Each named turn below is shown by a few rows before and after it. Which turns, in which order, take the first row of each later pair to the second? The first pair is answered.
turn J_989:
[1.58 -4.33 1.23 3.33 -3.60 -2.37 0.66 2.17 1.54 2.15 -0.23 -0.26 3.01] => [3.22 -0.82 0.08 1.54 -3.80 1.18 0.67 -4.66 -1.81 -2.39 -2.95 0.65 -2.14]
[2.35 -0.65 -0.46 -1.57 2.82 0.65 2.31 2.00 1.69 3.36 0.48 -0.60 0.02] => [3.09 0.16 -1.44 -1.83 2.73 2.02 2.75 -0.50 0.24 1.15 -0.49 -0.33 -2.28]
[0.39 -0.30 -1.54 0.68 -1.98 1.78 1.79 -2.34 -1.62 -1.97 -1.08 -0.46 -2.33] => [-2.08 1.30 1.46 -2.04 -1.35 0.45 -2.42 -0.96 1.26 2.31 -0.88 -0.73 1.70]
turn J_369:
[1.91 1.70 -2.05 -1.47 4.70 0.17 0.00 1.69 1.90 -2.01 0.15 3.05 -4.05] => [1.42 1.30 2.47 -0.35 4.50 -1.17 0.36 4.13 2.22 0.35 3.92 2.00 -0.06]
[-1.35 -0.38 -1.10 -0.68 -0.16 -0.22 -1.10 0.87 1.75 1.42 -0.94 1.10 2.27] => [-1.23 -0.25 -2.39 -0.87 0.17 0.02 -0.99 0.45 1.54 0.77 -1.69 1.54 0.99]
[-0.84 -0.92 1.48 0.55 -2.85 1.11 0.22 -2.52 -1.39 0.92 -1.96 -2.81 0.90] => [0.19 -0.34 -1.11 -0.01 -1.53 1.57 1.05 -3.51 -1.53 -0.81 -2.69 -1.54 -2.05]
turn J_92:
[2.05 0.06 -0.73 1.90 1.26 0.52 2.80 -0.69 -2.03 -2.35 1.74 1.39 -1.67] => [1.66 -1.26 -1.19 2.62 1.30 -0.39 3.16 1.39 -1.21 -1.48 2.05 1.15 -0.73]
[-0.15 0.73 0.69 0.96 4.68 -2.25 -0.11 0.65 1.03 3.28 4.62 0.64 0.46] => [-0.43 0.69 2.46 1.00 3.67 -2.04 -0.63 0.16 0.48 3.76 4.60 0.04 1.73]
[0.02 1.63 -6.18 -2.70 5.23 -3.35 -0.87 6.29 4.96 3.24 1.34 4.44 -2.96] => [-2.17 -1.03 -1.31 -0.92 1.60 -4.48 -2.28 8.31 5.02 6.74 1.78 1.63 2.91]
Pairs:
(two turns a pair)
[-1.65 4.50 1.47 -1.81 -5.42 1.97 -2.59 -4.22 -1.78 1.06 -2.81 -2.79 2.42] => [-2.32 2.00 -0.53 -0.98 -2.40 -2.49 -1.86 4.03 3.17 5.47 0.30 -1.85 5.26] -> J_369 then J_989
[-2.04 -0.32 -0.87 -0.71 -0.43 -2.82 -2.34 3.53 3.70 4.02 -1.04 -0.64 1.87] => [-1.43 3.52 -0.88 -3.16 -0.35 0.31 -3.89 -2.57 1.42 1.18 -3.51 0.29 -1.51] -> J_989 then J_989
[0.14 1.06 -3.42 -5.20 1.76 -0.40 -2.76 1.32 2.72 3.21 -2.96 -0.06 -1.81] => [0.48 0.47 -3.90 -4.54 2.19 -0.96 -1.95 2.59 2.97 3.39 -2.16 -0.01 -1.76] -> J_92 then J_369
[-4.59 -0.63 2.45 0.89 -2.02 -1.56 -3.86 -2.69 1.67 1.07 -3.42 -1.04 1.00] => [-2.80 1.47 -1.32 -0.62 0.75 -0.68 -2.63 -4.34 1.80 -1.57 -3.88 1.24 -3.70] -> J_92 then J_92
[-0.76 0.08 0.26 0.63 -1.69 1.72 0.77 -1.66 0.62 1.72 -0.11 -1.24 1.23] => [-0.41 -0.31 -1.19 0.92 -1.70 1.90 1.44 -1.71 0.37 1.01 -0.64 -0.97 -0.03] -> J_989 then J_369
[0.37 -0.43 0.00 1.05 -0.39 0.51 1.08 -0.09 -0.06 0.61 1.27 0.78 -0.13] => [0.38 0.67 -0.61 0.08 0.26 0.90 0.55 -0.84 0.28 0.39 0.73 1.28 -0.83] -> J_989 then J_92
[-1.84 -0.94 6.09 0.90 -2.37 -0.39 -1.62 0.33 -0.47 2.21 2.36 -2.81 5.16] => [-0.18 0.40 -3.76 -1.38 -1.33 2.49 -1.22 -4.52 -1.27 -3.09 -4.96 -0.15 -4.03] -> J_369 then J_369
[2.38 4.44 2.17 -2.03 4.24 1.19 0.80 -1.31 -1.14 -2.92 3.20 1.47 -2.06] => [-1.52 1.10 5.04 -1.78 0.46 -0.89 -3.12 1.78 1.02 2.83 0.98 -1.57 4.77] -> J_989 then J_369
[1.78 -4.32 -1.86 5.24 -3.47 1.11 2.00 1.37 -4.24 -1.31 -3.06 -1.24 -3.77] => [2.31 -4.48 -0.27 6.20 -2.78 0.07 3.16 3.29 -4.00 -0.73 -0.19 -1.19 -2.45] -> J_369 then J_92
[-3.90 -1.24 0.99 -0.02 0.18 -2.38 -3.00 3.54 2.47 1.55 -0.31 -0.24 2.66] => [-0.05 -2.54 -1.09 3.69 0.47 -1.18 3.14 2.73 -0.94 -3.72 2.01 0.28 -1.61] -> J_989 then J_369
[-0.98 -0.83 1.72 0.28 -2.60 0.71 -2.17 -2.25 -1.92 0.69 -1.70 -1.87 0.29] => [-0.53 -2.38 -1.35 1.09 -2.33 0.58 -0.89 -1.25 -1.29 0.06 -2.96 -1.53 -1.30] -> J_989 then J_369
[-0.41 1.28 4.97 -1.44 -2.20 2.34 0.08 -3.49 -1.74 0.03 -0.18 -0.83 1.79] => [1.31 1.63 -1.52 -2.44 0.56 2.79 1.46 -3.57 -0.73 -2.29 -2.06 1.69 -3.38] -> J_369 then J_92
[-0.13 -1.38 1.14 -1.11 2.21 -1.62 0.55 3.14 1.69 1.20 1.76 -0.15 0.62] => [-1.51 -0.67 3.32 -1.98 -0.62 0.06 -1.99 -0.38 0.31 1.49 -0.95 -1.62 1.79] -> J_369 then J_92
[0.59 -1.64 2.92 0.62 -3.01 -0.44 -2.56 -1.05 -3.60 0.79 1.10 -1.53 1.18] => [2.56 0.29 -1.26 -0.83 0.04 0.43 -1.32 -2.26 -3.33 -2.00 0.78 0.84 -3.76] -> J_92 then J_92
[-0.02 0.39 -1.79 1.51 -0.52 -2.34 3.43 1.42 -0.99 -1.94 2.52 -1.04 -1.50] => [-0.93 0.08 0.93 2.00 -2.17 -2.19 2.33 0.98 -1.58 -0.74 2.73 -2.53 0.73] -> J_92 then J_92
[0.16 -0.47 -1.46 0.66 -1.46 -1.01 -0.60 -0.16 0.14 -0.13 -3.05 -0.92 -0.37] => [0.09 -0.59 -1.27 0.82 -1.42 -1.21 -0.73 0.42 0.34 0.32 -2.81 -0.99 0.05] -> J_989 then J_989
[0.54 -0.70 -3.09 -0.08 -1.12 -0.38 0.89 0.56 1.36 0.34 -1.55 1.77 -2.03] => [0.40 -0.06 -2.10 -0.70 -2.05 0.50 -0.02 -1.48 0.37 -0.30 -2.52 1.31 -1.80] -> J_92 then J_989
[-0.89 -2.03 -3.21 1.44 -1.53 2.59 1.12 1.16 -1.19 -0.82 -0.37 -1.28 -0.68] => [-0.70 -2.35 -1.90 2.05 -1.49 2.05 1.64 2.12 -1.19 -0.19 1.18 -1.52 0.46] -> J_369 then J_92
[0.98 0.92 -3.64 -0.18 3.64 0.40 -2.61 -0.82 0.11 -0.90 -0.63 0.93 -2.70] => [0.21 0.41 1.59 1.14 3.28 -1.21 -2.60 1.79 0.43 1.98 3.50 -0.35 2.08] -> J_369 then J_369
[0.30 4.54 -0.85 0.67 2.67 0.47 -1.08 -2.61 -0.60 1.15 -3.74 0.70 -2.69] => [0.56 3.58 0.72 2.09 4.47 -1.86 0.61 1.91 1.01 3.17 1.03 0.93 -0.32] -> J_369 then J_989
[1.77 -0.35 -1.00 -2.40 0.26 -1.88 -1.64 1.10 2.62 2.73 1.06 -0.45 1.20] => [1.55 0.93 1.27 -3.01 -0.70 -0.71 -2.71 -1.49 1.24 2.19 0.81 -0.89 1.55] -> J_92 then J_92
[-0.16 -1.43 -5.41 -0.72 2.16 1.52 -0.45 0.63 3.84 -2.42 -2.13 2.37 -3.73] => [-2.78 -4.81 -0.08 1.48 -1.92 0.04 -2.16 3.30 4.07 1.73 -1.57 -1.13 3.34] -> J_92 then J_92
[-0.43 -0.93 -1.03 -0.89 -1.79 0.54 -2.26 2.57 2.53 3.43 -1.31 1.24 2.83] => [2.79 -2.01 -2.87 2.33 -1.14 1.37 2.79 2.49 0.08 -0.77 1.16 1.92 -0.81] -> J_989 then J_369
[0.33 2.78 3.19 -2.02 2.15 2.02 -1.80 -0.10 -1.37 0.97 1.33 -0.61 -0.91] => [-0.29 2.46 2.45 -2.33 1.25 2.56 -2.46 -1.04 -1.61 0.94 -0.48 -0.99 -1.28] -> J_369 then J_369
[0.63 -1.04 -1.81 0.39 -0.72 -1.75 0.36 -0.22 -2.33 -2.22 0.87 -2.28 -1.31] => [-0.17 1.57 0.38 -2.09 -0.07 -1.48 -2.31 -1.72 -1.86 -1.32 0.98 -2.04 -0.36] -> J_369 then J_989
[-1.92 3.99 -1.84 -4.37 -1.88 -1.17 -3.89 -0.02 1.91 0.96 -4.99 -0.19 2.02] => [1.53 5.73 -3.03 -3.56 3.17 -2.16 0.47 2.32 2.37 -1.06 1.16 2.53 -1.06] -> J_369 then J_369
[0.26 -1.19 -4.41 0.36 -1.32 -1.65 0.20 1.91 1.76 -0.26 -2.81 -0.89 0.88] => [1.23 -0.62 -3.29 1.05 0.49 -2.43 1.85 3.51 1.99 -0.43 0.61 -0.05 0.95] -> J_369 then J_369
[-0.27 4.61 3.46 -1.38 1.06 0.14 -0.47 -3.08 -1.63 -0.19 3.77 -0.92 0.45] => [-0.16 2.86 0.93 -0.82 3.02 -2.20 0.75 1.87 1.23 1.62 5.36 -0.11 1.25] -> J_92 then J_989
[-1.56 0.41 1.04 0.34 -0.03 -1.88 -1.81 -0.02 -0.06 -0.65 -1.24 1.60 0.44] => [-1.18 -0.85 1.08 1.84 -0.83 -1.96 -0.51 0.69 -0.79 -1.19 -0.79 1.11 0.58] -> J_989 then J_92
[-1.80 0.02 1.77 -2.66 -0.71 -0.66 0.36 -2.52 -1.14 2.39 -1.14 -0.37 1.18] => [-0.30 1.37 0.31 -3.08 1.36 -0.39 1.63 -2.98 -1.23 0.67 -0.06 1.10 -1.53] -> J_92 then J_369
[-3.38 -2.65 -2.65 -3.12 -2.05 -0.68 0.54 2.07 1.79 0.85 -4.33 -3.07 0.78] => [-1.90 -0.87 -4.37 -3.97 -0.57 0.59 1.52 -0.36 0.85 -1.77 -4.62 -1.54 -2.67] -> J_92 then J_369
[0.22 2.45 -1.44 -3.56 0.71 0.43 0.89 -2.06 -0.18 -0.80 0.94 2.89 -1.24] => [-0.20 0.40 -0.73 -2.24 0.94 -1.68 1.62 1.95 1.41 1.49 3.12 2.55 1.53] -> J_92 then J_369
[-2.37 1.26 -1.20 -2.19 -2.20 0.48 -2.28 -4.00 -1.31 -1.14 -5.20 -0.83 -0.31] => [-3.41 -0.92 -2.45 -1.69 -0.30 -3.00 -2.17 2.50 2.70 2.74 -3.11 -0.45 2.49] -> J_92 then J_989
[-1.58 -0.55 -2.76 -2.53 -0.27 2.07 -3.69 -1.58 0.42 0.77 -3.41 0.65 -0.62] => [-1.78 -1.73 -3.79 -1.85 0.08 1.01 -3.32 0.72 1.36 1.46 -3.18 0.62 0.06] -> J_92 then J_92
[-1.74 -3.69 -1.12 0.51 1.07 0.89 -0.75 0.43 1.49 0.78 0.73 0.17 0.82] => [-1.04 -3.81 -0.60 1.33 -0.17 2.17 0.05 -1.60 -0.42 -1.02 0.34 -0.23 -0.10] -> J_92 then J_989
[-0.44 -1.81 2.59 3.21 -1.25 -2.06 0.84 -0.37 -0.90 1.14 2.01 -0.96 3.57] => [-0.67 -0.38 0.43 1.25 -2.48 0.33 -1.02 -4.88 -2.17 -1.00 -2.61 -0.80 0.72] -> J_369 then J_92
